[[14 13  4  7  3 13 10  3 30]
 [27  7  2 14  2 14  7  1 23]
 [ 3 20  4 13  0  2  2 41 17]
 [ 5 12 19 13  1 12  1 23 13]
 [29  4  3 -1 21 10  6  0 27]
 [ 1  7 14  2  2 13 21 28 11]] → 1

[[-33 -46   9 -46  43 -47 -33   9  20  39 -23]
 [ 17  -4 -31  -3  -1  -6  21   8 -22   9  15]
 [ -8 -24 -11 -24  14 -25  -6   8 -12  22  -4]
 [-12  -1  -5   0 -18  -2 -12 -11 -31  -6  -9]
 [-28  30  17  31 -23  30 -30 -38  12 -36 -23]
 [ 23 -38 -42 -36  22 -39  28  31 -29  39  21]
 [ 13   5 -23   7  11   4  17   2  14   2  12]] → 13

[[-18 -44  17  22 -19  18  -1   3  19  -3  18 -16]
 [ 19 -31  13  17   3 -51  40 -16  18   0  30 -16]
 [ 21 -49  13  25 -26 -10  18  20   3   6   7 -11]
 [ 13 -23  13 -56 -20   3  31  10  20   6  17 -11]
 [ 21 -43   1 -23  31  17   2   7  18 -42  30 -11]] → 21

[[ -1   3  -1 -10   3 -28 -19  -5  -1   7   0  -1  -2  -1  -2  -8]
 [  0  -7 -20   1  -1 -24  12   6  -4   8   4   6   0  -7   0  -5]
 [ -2   6 -34   7  -2  12   8 -23   4 -26  -2   6  -2 -17   2 -13]
 [  3  -1 -14   3  -1  12  14 -15   2 -10   2  -6   2   0   6   2]
 [  1  -2  -2  -1   0  -9 -10 -12  -2   9   2  13  10 -13   8   2]
 [  4   3 -23   4   1  30  -1   8   1 -23   1   4   9   8 -12  11]
 [  1  -5  22   0   2  15  10  -7   2   2   2  16  10  17  -3   4]
 [ -2  -6  12   2   0 -15 -17   7   0   0   1  -2  -4   4   7   2]
 [ -7  -4  -6  -8  -1  51 -12 -11  -3 -15   3  12   2   7  13  -8]
 [  3  -3   6  -3  -6   7 -12   3   5  -1   3 -20  -3  -6  -5 -23]] → 3

[[ 1  0 44  1  2  3  1  1]
 [ 1  1  2  1  2 13  6 12]
 [ 1  1  1  1  2 46  1  1]
 [ 1  0  1  1  1 32  3  2]
 [ 1  3  1  1 22 11  2  1]
 [ 6  1  2 21  2  4  3  4]
 [ 2  1  2  3  2  8 11  4]
 [ 1  0  3  1  2 29  1  1]
 [ 4  1  2  2  2 16  4  1]
 [ 1  6  1  2  4  5 14 12]
 [ 4  0 35  1  1  3  1  1]
 [ 1  0 15  1 15  4  1  1]] → 1
---
[[-1.0  0.9 -1.9 -0.2  2.1 -1.2]
 [-0.3  0.6  1.8  1.9  0.5  1.5]] --> -1.9

[ -45.4  127.5   52.2  178.5 -164.0  -41.6] --> 52.2

[-16.749  -2.714  -4.123   6.548  12.483 -10.605] --> -4.123

[-1.40 -1.64 -1.11  1.79] --> -1.11

[[-0.14  0.18  0.12  0.13]
 [-0.10  0.10  0.19 -0.08]] --> 0.12

[ 0.039  0.147 -0.094  0.155] --> -0.094

[  98.3   -1.6 -101.5 -111.2] --> -101.5

[ 1.60 -1.39 -0.68 -0.74 -0.08] --> -0.68
---
Input: 31	-42	-10	13	-14	40
Output: -10

Input: -29	-11	47	29
Output: 29

Input: -5	-38	35	-41	-10	-4
Output: -10

Input: -7	41	42	24	-39	50
Output: 24

Input: 8	41	14	-41	53	-35
Output: 8

Input:
20	-8	0	-5	1	-10
-32	7	-21	29	-1	30
-23	-47	15	-39	-4	15
Output: -32
---
[[ 23 -33  37  -2  -9  37  14]
 [-27  43 -53   5  21 -37 -18]
 [ 10  19   0  42  11  41   4]] --> 19

[[-18  -2  30 -13   3 -36]
 [ 16   8 -38  18   7  45]
 [ -9  42 -10  42  10 -27]] --> 42

[[-12  43 -25 -31 -11  -1   0]
 [ 19  14 -15 -14  -9  12  30]
 [ 20 -11 -16  -3 -22 -41  45]] --> -11

[[ -3  24 -22   5  10  -4   9]
 [-17  -1 -31 -19   1 -33  49]
 [-37 -38 -10  21 -15 -36 -10]] --> -38

[[-24   7 -17  20 -42]
 [-17  -6 -49 -25  -1]
 [-38  -8 -53   2  -3]] --> -8

[[ 2  1  2  5  3  6 58]
 [ 0  0 -4  1  6  6 41]
 [11 -1 -6 22 10  6 51]] --> -1
---
0.031	0.039	0.209	0.063
-0.067	-0.180	0.184	-0.033
gives 0.209, 0.184

0.5	0.6	1.1	0.3
-1.1	-1.9	-1.0	-0.1
1.2	1.5	1.1	0.8
gives 1.5, 1.2

-0.960	1.879	1.101	0.456	0.683 gives 1.879, 1.101

0.046	0.680	0.690	0.374
-1.074	1.714	1.914	-1.224
-0.826	-1.332	0.762	1.962
gives 1.962, 1.914

-0.632	-1.286	1.007	-0.148	-1.034 gives 1.007, -0.148

-3.5	-0.7	12.0	5.9	-14.2	-1.2 gives 12.0, 5.9
---
[[ -5  18 -26 -11]
 [ 44  18 -26 -10]
 [ -5  18 -26 -10]]	-5

[[-14  -3 -16  46 -27  18]
 [  7  -5  43 -41  53 -13]
 [  7  -4  43 -42  53 -12]]	7

[[ 27  43 -22  -4  22  -9]
 [ 18  -4 -19  49 -37  58]
 [-16  16 -13 -17 -10 -30]]	-16

[[ 54   1   4  19 -51]
 [ -7   7   5 -14  -7]
 [-13   4   5  23  19]]	-13

[[ 36  22  45 -22]
 [  1 -21   6  45]
 [  7 -12   1 -50]]	7

[[-35 -39   4   3  16  -2   7]
 [-52 -46   9   5   4   3   4]
 [  5  -8   8  25   0 -12  55]]	5

[[ -4  20 -11   9  11   1   8]
 [  2  22  -7  -7  15 -23 -11]
 [  1  -8  28   7 -11  50  -3]]	1

[[-25 -48  18 -25 -15  28]
 [ 38  51  11  -2  19 -15]
 [-32 -22 -42  35 -12 -10]]	-32

[[-34  18  -9  -7]
 [  7  46 -36 -36]
 [-45  27 -28 -47]]	-45
---
[  9 -23   2 -14 -51] yields 2
[-50  12 -13 -17  -7 -57] yields -13
[-43   3   1  -6  13 -40] yields 1
[-47  -1  40  13   4] yields 40
[ 50 -29   5  -8  13   6 -37] yields 5
[-32 -29  47  33  32 -15] yields 47
[ 50   9  19 -19   6  33  41] yields 19
[-12 -54 -20  37 -29  -3  41] yields -20
[ 39  55   8  44 -27  42] yields 8
